Rotation paths and how fast each direction turns (degrees a step):
Each turn is a multiple of 5 degrees from 10 to 175, or 0.
Each row of a path follows its step; steps can be skipped.
Rotation 1:
step 2: [  2  17  -1   8 -27 -12  16   9  22  -3  -7  28  11 -32  -3   9  29 -40
 -12  25 -36 -29  23  36  -3  14  -3  25  -5   7   5   3  35 -18  11  -4
 -19  28]
step 3: [  6  44   0  30   4  -4 -27 -11  38 -27   0   1  -2  46  -8   3  34 -20
  10  17   1 -43  12  13 -17 -14  26  13  15 -15   7   0  20  11 -18   0
  -3  -3]
step 8: [ 17 -23  10  -7  11 -16 -11 -16  34  24 -19  14 -20  37  23  -1  17  -2
 -26  25 -14  14  -2   7 -10 -34  32  -3 -17 -21   4 -20  35 -16  30  -1
 -17  20]
step 10: [  2   3 -10  29  14 -11 -17 -11  10  37 -42  18  16  26  29  16   8  -7
  -5  -4   9  14  29  -5   2   0 -22  28 -17  -3  44   9  24  24   4  17
   8 -36]
step 12: [  1  -3 -34 -27  23  -9  -6 -21 -23  37  11   0  24   3  -9   5  25 -15
  -5 -13  -7  27   7 -22  25 -20 -10  45  -8  -8 -16  10 -22  10  30 -36
  16 -16]
step 19: [  3 -21 -47 -22  -1  -4  14  15   4  24  12  22  14  14 -22 -14  29  -8
  11  -7   1 -18  -1 -16  -7  -2  52  -9  21   8  -3  11  -2   2  25  -4
 -41  40]
step 20: [ -4  10  -5   9  19  -1  -7  22  24   6   3  21   1 -44 -23  -7  49 -30
 -20  16 -34 -25   5  34  15  18  17  -8   0  -3  12 -11  -6 -23  24 -24
 -24   1]
step 21: [  9   5 -18  30  37  -2 -33  19  36  -4 -11 -17   8  38  -7 -23  26  -4
 -16  12   3 -34  -3   6  -2  10  43  -5  18  10  29   9  19  -8 -26   3
 -12 -18]
step 23: [ 10   5  13  21  25  -6 -33  -6   3  -6   3  -9   3  27  -6   7  48  28
 -24  -2  -5  -2  33  15  20   3 -16  -4 -21  22 -10  -2  10   6  47 -31
 -34 -15]
step 25: [ 27 -16  -3  48  12  18   6  10 -28  30  -9   0   9 -40   9   1  29 -11
 -23 -16 -13  -3  26 -38  13 -24  10   9  -7 -13  -5  -8  29  12  24  10
 -23   5]
Speeds:
[  1   9   4  -4  -5  -1   0 -10   1   0   0   1   1  14   7  -3 -10   0
  -5  -2  -1  -1  -1  -7  -6 -11  18 -10  10  10  -3   4 -11  -3 -10  -1
 -11   1] | 140
[  4  -2 -10  11  -3  -3   8   0  -1  -1  -3   7  -1   7   3  -5  -4   2
 -13  10   1  11   1  -3   4  -4 -15  -8  16 -15  -4   1   1   0  -1 -10
   1  -3] | 20
[  7   3  -6   6 -12   4   6   0   6   1  -2  -3   5  -4 -14   5  12   6
   6  10   0  -3 -14   1  -4   4  -1  -4   4  13   8   3  -5   4  -7 -13
   0   8] | 20
[ -1  -5  -8   5 -16   0  13  -2 -12   4 -11   5 -11   5   4  -1  -5   2
   3  -2  -7  -6  -1  -4   6   5   2   1  -8   1  10  -4   9  -5   5   8
 -13   7] | 125
[ -6  -3   0   9 -11 -10 -11  -4  12   0   4   5  -3   3  12  -7  -1   7
  11  -3   5  -9   2   7   5   2  -4  -1  -1   2  11  -4   1  -2 -10  -4
   4 -17] | 60
[ -9   2  -9  -8   5   2   3   1  11  -4  -7  13  -3   9   7  -9  13   5
   2  -5   8  13 -13  -2  -9  -4  -2   6  -2   1   5   2  -1   2   5  11
   3   4] | 160
[ -6   4   1  -3  11  -6  16   6   7 -10   8   0  -8  -1  -4  -7  10   9
  -2  -3  -5 -10  14  -2  -7   7   1   0  10   3  -2  -5  11   3  -6  -3
 -10   0] | 20
Rotation 2:
step 1: [ 51  24  -4  -7 -26  40  -4   2  -3  -8   0   7 -15   0  -4  20  -8  -3
 -37 -14  14  37 -26  20   7  53 -20  34   4 -16 -10 -16  22  19  -8 -14
  -7  31]
step 7: [ 30  -2   2  15  26  -5 -16 -19  -5   3 -26  -9 -14  14 -35 -16 -31  43
  18  27  22 -22   5 -26  -4  20  53  15  -1  -7  13  23  30  -6  20   7
  24  32]
step 10: [ 35 -30  43  12 -22  16   6 -36 -30   1 -13 -20 -48  -9 -26 -12   0   6
  -4 -15  39  -2  14 -11  -2  32   7 -10 -18  10  -2  27  32 -15 -30   2
  -4  25]
step 14: [-14  -2 -16  39  40 -18   3  48  18 -25 -42  -6 -10 -21  -2 -21 -23   0
  -5 -17   0 -12  -6 -32  18 -29 -28   2  23   3 -24 -21  -1  16 -20   6
 -10 -36]
step 15: [ 11  27  37  -1   4  41 -37  30  20  11 -12   8 -32 -20  10 -13 -29  32
   5   3   4 -17 -38 -15 -11   2   4  36 -21  14   0  -1  18  -3 -15  -1
  40  30]
step 17: [ 18  30  20  34   3  -6 -21  46 -32   2 -31  17  17  -9  18   6 -34 -24
 -25  11  -9 -47 -19  -7  20 -24  -7   1   1 -19 -21   9   5  26 -12 -17
 -34   9]
step 22: [-22  -6  -3  42  17 -32 -13 -10 -18  -6  11  -3 -32 -31  44  -9 -13  10
 -35  -5  12  16  -2  18   1  -5 -22 -30   7 -37 -22  -8  20   4 -21 -24
   6 -44]
step 24: [  0 -23  34  14   7  22 -52 -16  15   8 -20 -18   7 -38  -6   7 -27   6
   8  32  50  41 -12   7   8  28  -2  -2   5   0 -12   3  -4 -44   6 -16
  15 -18]
step 25: [-18  25  -6  36  28 -31 -28  20  15   4 -22  -7   4  29   3  12 -10 -15
 -31   0  20  -3   8 -24 -19 -38  25 -24   7 -21 -25 -13   8   5  -5 -54
  16 -22]
step 27: [  0 -10   7   4 -18  -7 -47  -4  -3  12  24  17   1   0  -7   3  -7  10
  26   4  27  16  28   7  11  -6  -2 -21   5   4 -49  21  58 -45  26 -41
  -2   6]
Speeds:
[  4   1  -4   5   9  -3  -5  -7 -13  -4   6   0  10  -4  -2   1  12   4
   1 -12  -2  -8  -3 -17  -7   2  -2 -13   3  -8  -4   0 -12   7  -8  -4
   1  -3] | 125
[ -2   0 -17  -1  -9   0  -6  -6   3  -5  -8   2  10   3  -5  -7  11  -2
  -9   1 -10  12  -4  -2  -6  10   2  -6   2   1  10  -3  13  -1   8  -3
  -3   7] | 10
[  0  -5  -7   3   6  13   7  -6  15  -4  10  -4   8  -1  -1   7  -1  -5
  -1  -3   7  -8   7   1  -7   9  -6  13  -1   7   3 -15  -4   6   3  -7
 -10  -2] | 145
[ -5  -3  -8  10  -2   7  -2 -10  -6  13  -3   3   8  16   6  -1 -14   3
 -10  11  -5  -8   6   5  -7  -4   2  -3  -5  -4  -1   4 -10   5   5   5
   7   0] | 80
[  2  -6 -14   0 -10   0  -6 -10  -4  11   6  -4  -6  -5  -7   6  -7   3
   6   1   0  -2  -2  -9   3  -3  -1   9   3   0  12   2   0 -19 -12  -6
   0  -2] | 130
